One vector is turned by the same rotation once a tick. Each row is the vector after some number of ticks, and that number follows the row.
The counts run from 0 to 1116.
[124 112 128  99  70 130 121 123 125 145 138 150 164 110 129 150 130 141
 163 168 150 130 105  80 121 152  93 115 142 102 161 127 103 105  86 172
 120 183 115 143 158 124 164 119  72 150 182 143 115 139 139 127 114 105
 128 132 127 132  91 149 103 129 123 137 123  83 146  49 110 125 115 201
 115 146 124 173 122 124 128 123 149 124 164  84 115 135  91 176 125 121] : 1104
[136  99 116  91 116 149 112 138 140 114 136  96 159 136 101 157 137 130
 128 173 179 119  93  85 136 115 134 150 144 119 123 145 139 108 130 208
 126 144  92 189 156 127 157 146  89 141 180 140 130 161 132 140 129 111
 153 127  99 114  99 150 103 140 140 127 123  34 143  86 117 113 130 126
 117 133 131 141 127 154 138 155 174 121 131  61  83 135 108 187 114 115] : 396
[106 110 111  94  91 140 103 130 121 145 126 130 146 115 130 130 112 132
 137 152 148 119 100 103 148 138 122 130 166 110 152 108 110  86  87 172
 102 145 125 209 146 138 129 136  82 123 175 129  98 145 117 144 121  83
 142 148 117 130 105 160 110 125 120 130  96  77 154  71 115 152 100 171
 144 167 120 170 150 168 113 108 170 104 167  82 117 154 138 186 110 124] : 375
[113  98 126  88  94 144  90 114 148 116 147 123 120 148 122 134  96 155
 105 165 161 146 109  60 157 150 103 145 168 124 156 110  94 104 121 162
 126 131 102 169 135 128  99 110  97 142 184 139 140 160 123 169 114 102
 159 100 124 117 113 147  89 177 148 140 108  81 151  76 160 127 102 188
 111 132 123 176 156 136 155 120 148 156 127  76 109 117 125 168 120  85] : 1055
[121  80 141  83  97 131 128 105 133 123 152 144 141 132 113 122  91 127
 105 141 178 136 117 110 139 132 115 146 156 136 148 105 109  92 117 138
 116 153 120 162 164 110 121 116  87 147 169 127 142 162 128 178 116  89
 161 101 136 130  86 127 103 152 123 123 100  72 161  75 158 112 115 166
 110 160 139 173 150 149 163 133 157 153 120  83 119 144 104 179 111 104] : 254
[102  73 126  89  97 138 122 150 134 122 157  89 150 116 104 134  98 142
 129 170 177 102 104  86 170 125 116 119 186 149 145 125 119 106 139 189
 103 163 114 193 169 157 124 119 100 149 157 135 146 152 130 153 115  94
 118 130 112 128 101 131  88 142 136 138 112  77 141  91 136 119 130 148
 146 143 124 176 165 146 126 102 168 151 137  73  87 148 122 162  84 111] : 1072
[104 100 123  86  83 131 101 134 145 106 161 130 152 139 130 131 128 144
 125 140 157 119  96  92 149 156 115 148 167 151 144 140  99 115 128 187
 148 174 126 164 130 168 148 121  98 134 150 137 128 149 131 159 102  82
 133 123 135 127  89 145  79 151 136 151 111  47 120  75 159 108 130 173
  94 129 140 179 153 136 151 133 163 139 146  69  98 151 122 176 131 121] : 69
[100  89 127 112 125 136 117 143 129 138 147  98 152 119 106 137  87 154
 118 171 181 104  88  76 155 125 109 122 194 148 147 128 112  93 127 176
 121 161 102 190 156 137 137 124 113 158 163 138 142 150 129 166 121 104
 138 147 114 133 129 138  78 151 125 128 106  74 140  85 137 132 104 149
 146 141 137 177 155 152 121  79 177 144 158  70 110 153 131 157 102  99] : 556
[148  94  99 107 106 150 111 122 127 121 134 123 153 137 123 147 118 120
 120 189 144 132  87  74 125 132 109 121 150 128 161 135 138 101 123 218
 139 155  93 173 139 134 174 110 128 139 179 165 118 149 124 123 135 100
 107 123  99 120  99 166  99 164 160 120 134  67 116  73 105 108 138 174
 102 136 120 157 126 138 135 129 172 118 170  89  90 146 128 147 110 127] : 398
[121 106 138  93  74 138 103 127 114 127 138 120 126 117 130 139 152 122
 138 176 180 143  69 107 158 162 116 124 170 137 144 125  96 120 109 176
 138 180 124 166 122 132 169 109  95 135 160 145 142 130 135 147 135 114
 148 152 127 156  99 150 113 164 134 141 153  75 131  54 110 101 106 209
 113 135 101 156 122 116 119 138 138 142 154 110  91 137 121 157 133 118] : 515
[112 101 101  90  76 150 103 121 124 133 147 126 122 127 136 149 124 154
 117 171 127 118  89  65 150 155 105 105 169 105 156 106 124  97 100 184
 103 153 115 163 163 148 126 111  60 137 184 140 119 159 111 129 110 122
 111 119 140 133  90 137  97 156 164 133 138  81 165  73 147 138 123 163
 132 137 135 175 152 148 120 118 121 134 148  69 109 119 118 139 103 132] : 535
[114 100 126  83  70 152 115  88 118 137 124 143 111  82  98 132 140 107
 122 143 178 139 101 109 157 145 119  94 149 120 146 103 116 100 106 192
 109 161 135 185 155 122 154 142  75 140 174 145 137 138 125 156 136 108
 135 130 124 127  73 131 104 163 156 118 144  74 168  53 107  96 118 136
 127 176 122 159 127 159 141 126 130 119 136  89 101 152 129 159  97 122] : 671
[123  90 103  93  75 141 132 109 152 148 142 131 138  93 127 121 138 152
 127 174 154 127 103 112 159 130 101 112 171 112 175 131 100  65  86 162
 130 159 127 162 159 127 135 125  83 146 170 115 107 166 128 138 113  95
  92 141 134 148  93 137 105 127 161 119 115  89 142  54 132 110 116 171
 114 145 135 179 142 159 117 116 147 129 144  60 111 146 114 147  98 140] : 942
[101 115 131  93  75 137  89 130 102 131 122 102 109 128 142 151 125 144
 103 163 146 147  90  72 156 145 108 126 180 131 146 119 109  99 105 201
 130 141 111 162 123 153 124 114  79 119 177 126 122 151 111 121 117 135
 140 136 136 139  95 147  99 152 165 132 128  65 177  73 144 122 106 161
 132 165 123 178 145 138 125 120 146 129 138  91 103 135 121 178 121 128] : 457
[106  86 104 106  90 148  89 146 117 111 139 137 135 132 122 133 125 135
 152 149 154 106  79  83 160 178 116 106 159 149 137 128 130 111 113 198
 108 168 116 175 136 170 143 116 105 113 171 158 115 144 121 141 125 101
 124 146  97 133 101 151  83 157 140 141  99  74 125  78 137 129 121 154
 127 145 110 165 159 151 124 123 177 125 144  88  99 160 151 154  95 109] : 896
[131 124 127 101 116 136 103 118 129 141 124 120 132 114 114 130 126 129
 120 184 165 144 103  77 165 134 123 128 147 109 175 105 103 100  99 155
 127 129 139 209 129  87 144 128 100 146 190 130 119 141 130 174 132  96
 150 115 110 128  99 153 125 186 127 118 115  71 164  61 111 109  96 197
 126 138 107 157 148 139 145 118 132 123 177  97 115 128 134 147 137 117] : 958
[122  99 135  84  88 128 125 123 144 149 139 116 161 145 132 128 125 138
 129 163 197 148 118 119 138 109 104 167 156 118 156 136 109  84 115 158
 102 150 103 167 159 111 140 134  98 146 175 129 127 165 141 158 127  67
 153 137 119 127 108 159 109 124 131 124 104  63 138  66 116 109 133 200
 112 151 119 152 135 138 141 152 186 146 114  85  98 155 108 168 105 112] : 757
[112 104 142  85  98 105 124 136  99 146 149 116 152 127 113 147  90 153
 141 165 174 126  89  95 144 130 111 160 167 139 145 108 121  80 100 159
  96 160 127 162 164 122 146 139 101 152 197 123 147 160 144 152 110  89
 172 151  99 134 105 140  78 152 113 126 120  79 155  52 141 102 111 172
 151 142 129 145 145 138 144 113 142 148 127 107  97 151 105 163 104  87] : 853
[116  87 110  94  97 121 113 101 130 126 154 130 123 118 157 109 102 136
 106 142 136 120  93  89 144 147 115 145 168 119 157 114 105  70  90 158
 137 147 142 169 134 135 141 126 104 133 180 113 112 172 134 161 113 106
 139 130 144 157  79 141  96 135 142 121 102  59 144  69 177 125 110 167
 105 156 146 172 153 150 147 127 139 127 171  79 128 139 117 164 127 133] : 198
[155 108 119  95 114 143 113 118 132 121 158 103 135 136 150 148 105 152
 102 200 124 146  87  69 135 144 101 123 174 115 150 132 100  88 101 195
 145 163 114 173 166 120 151 105 105 143 178 138 128 168 129 131 119 111
 118 126 125 134 102 134 105 147 160 121 138  79 140  76 147 107 123 174
  92 120 149 168 134 132 131 118 130 130 167  62 107 110 102 141 125 147] : 114
[122  78 132  89 105 120 114 139 131 101 154 122 142 127 113 137 102 144
 135 152 169 130  88  74 165 163  90 114 147 130 148 117 122  99 121 191
 110 156 137 163 143 141 164 122 107 138 169 142 151 134 128 160 117  90
 136  90  99 114  77 124  86 203 137 135 119  71 135  73 150  93 150 161
 107 148 128 164 144 154 159 134 144 112 138  77  92 139 118 153 107  99] : 668
[107  99 112  85 108 145 140 143 156 144 150 107 164 119  94 132 140 170
 113 188 169  97 118  93 159 122 124 127 146 144 140 129 113 129 126 155
 120 151 118 197 151 120 142 142  91 161 179 132 138 167 138 173 137  89
 118 146 114 125  98 141 103 141 148 126 112  52 155  71 123 105  99 140
 102 134 139 153 162 143 145 114 138 168 132  59 107 132 116 140 114 106] : 137
[126  97 135  88 101 126 119 139 140 124 143 102 160 161 146 143 101 140
 103 159 184 150 113 109 139 124  99 176 168 116 145 143 120  83 130 174
  97 150 113 160 161 135 136 114 108 133 187 131 130 164 145 140 114  72
 153 127 118 132 110 157 102 139 133 117 113  64 132  81 142 110 150 193
  96 143 127 150 150 133 146 147 158 146 103  78 102 129 105 179 104 107] : 758
[120 101 113  91  86 123 111 103 127 121 149 136 140 101 122 139 152 148
 131 160 158 101  62  89 168 139 123 108 155 126 155 107 123 106 101 166
 118 179 159 163 152 128 167 140  93 171 166 133 145 129 130 162 122 116
 112 119 139 127  73 135 100 180 142 124 120  77 128  53 117 108 130 176
 120 129 129 152 137 149 123 124 134 119 175  90 113 172 108 151 132 120] : 438
[136  79 147  99 119 144 144 165 123 141 135  94 136 113 106 145  94 154
 147 189 185 125  88  78 133 140 119 122 145 133 134 138 133 101  94 185
 104 170 101 177 124 122 152 126  81 133 192 122 127 157 134 144 125 115
 144 167  96 134 103 134 112 126 118 120 139  57 159  77 158 114 110 146
 110 167 133 135 134 134 123 123 144 142 151  69 104 125 102 139 101 113] : 273
[101 118 115 105  89 149 112 105 114 119 125 130 120 103 114 127 124 101
 104 162 140 141  88 120 175 126 104 132 174 135 167 124 105  85 116 186
 156 135 133 202 144 133 146 138 124 118 177 156 106 150 126 154 134  96
 132 129 101 140 105 161 103 172 172 111 120  71 146  69 129  97 105 173
 143 161 111 165 163 147 128 106 146 119 143 101 110 144 159 150 114 118] : 728
[105 121 148  81  97 116 102 145 123 127 129 102 134 139 135 128 108 147
 119 151 178 142 106 101 145 120  94 153 159 127 137 121  91  88 119 171
 126 161 118 162 143 119 131 114  84 160 163 110 143 129 141 151 107 100
 186 117 133 127  78 128  97 149 112 145 128  59 165  71 146 105 117 170
 123 162 124 170 146 135 148 140 149 133 143  92 100 155  81 197 127 115] : 512
[116 104 126  86  79 139 129 112 106 129 144 142 137 133 136 150 122 112
  90 167 150 139  99 121 132 138 101 137 175 132 138 122 115 101 104 190
 124 156 100 152 187 137 146 131  78 113 182 148 123 187 140 142 135  99
 135 139 116 151  87 149  92 142 181 117 148  75 145  75 144 101 121 157
 115 177 133 167 143 129 130 125 137 130 101  87  94 127 124 175 119 126] : 754
[114 101 111  92  95 150 109 111 142 126 145 156 147 120  90 160 118 149
 152 139 192 110  86  89 155 150 138 133 160 141 150 124 110 116 104 143
 120 173 102 159 171 127 131 130 107 138 173 141 120 165 149 172 120  98
 125 144  92 119 122 148  92 165 142 130 111  95 133  64 119 122  90 160
 139 126 122 167 142 159 144 119 153 145 133  69 112 155 137 151  96  85] : 1059
[110 105 108  99  65 153 131 111 138 141 139 148 146 119 121 126 143 118
 106 165 152 122  96 120 131 124 123 126 150 122 156 124 118  99  86 167
 129 141 122 185 134 137 144 114  85 131 178 143  86 173 110 141 135  88
 117 147 130 139  83 164 108 105 153 132 113  49 144  76 104 134 101 182
 120 167 124 168 140 153 128 127 169 126 146  86 113 157 127 167 106 134] : 890
[147  91 144  97 114 155 123 133 145 118 127  99 145 115 132 131  99 129
 115 182 173 163 100  88 140 114 109 137 160 100 141 151 118  76 122 204
 128 166  92 154 162 130 146 124  96 128 186 120 133 159 134 146 115 105
 136 106 129 126 107 124 116 142 155 119 140  61 153  68 153 105 131 146
  99 147 148 170 132 142 145 145 137 107 121  49 117 109 116 174 114 135] : 345
[132 133 119 103  99 159 140 119 128 155 131 128 152 112 108 148 133 140
 133 202 161 139  96  99 136 127 117 122 156  93 144 141 106 102  87 170
 149 164  97 180 156 104 158 140  87 141 190 126 107 163 147 156 127  94
 121 151 106 143 110 149 117 133 158 117 126  84 146  52  86 111  87 163
 113 144 122 160 124 128 129 108 132 128 173  54 120 115 125 144 129 138] : 291
[ 97 133 133  85  87 128  96 109 135 125 134 135 158 110 109 147 123 139
 133 152 139 126 114 101 158 124 107 152 173 125 153 139  88  94 134 165
 134 127 116 160 187 145 135 132  94 137 164 139 117 147 142 151  99  84
 143 112 130 123  96 157  89 144 148 151 107  70 158  62 120 111  98 157
 137 140 121 181 151 143 153 116 133 131 138  90 113 131 115 188 119 109] : 646
[128  97 140 107  95 131 129 125 147 146 145 118 172 132 113 142 121 133
 133 164 205 136 101 114 129 110 107 144 153 122 131 136 112 111 113 173
 100 171 118 175 161 113 169 153 103 151 159 123 142 152 156 168 141  69
 157 150 104 134 112 154 116 136 122 136 112  75 124  73  94 113 127 178
 118 146 127 160 131 140 136 154 186 139 133  83  78 159 112 181 121 107] : 163
[138  88 120  99 110 160 137 136 124 132 152  96 122 121 133 142 102 107
 115 193 168 154  78 105 143 132 107 128 165 137 162 118 134  85  94 180
 118 164 136 181 115 129 156 103 129 140 195 139 127 152 110 142 136 100
 130 145 114 151 110 161 110 154 146 108 131  75 134  67 139  97 111 200
 118 150 110 141 147 130 116 120 147 115 144 112 106 133 121 136 116 136] : 269
[134  93 111  96  87 143  96 141 158 116 133 128 134 132 140 135 138 137
 127 145 163 134  93  88 144 150 121 132 131 111 144 154 116 122 123 183
 150 176 109 160 111 142 164 120  88 117 168 149 116 154 127 148 120  96
 144 125 112 116  75 155 115 136 143 118 122  41 130  75 122 122 134 149
  76 138 124 164 134 145 153 156 164 136 150  54  87 143 130 174 127 152] : 817
[108  83 127  83  86 137 123 105 127 130 149 130 110 135 136 143 105 136
 101 154 177 131  87  91 142 131 104 142 191 160 150 122 103  94 118 178
 147 157 100 156 132 159 127 111 110 139 157 128 135 167 118 143 114 104
 137 139 147 152  95 144  74 152 149 121 120  72 131  87 156 106 109 178
 102 139 132 174 136 137 140 114 170 151 114  89  88 133 132 163 107 113] : 405
[139  91 130  95  82 168 130 104 123 156 140 175 137  97 104 144 101 105
 132 168 170 129 112 101 124 151  89  89 145 128 162 111  90 107  87 161
 121 177 110 173 151 120 131 112  78 141 174 151 122 148 136 148 118  99
 134 126 128 132  90 135 108 140 134 119 122  99 153  58 121 116  95 178
 123 167 107 182 133 141 152 117 151 145 165  94 114 142 123 146 115 123] : 252
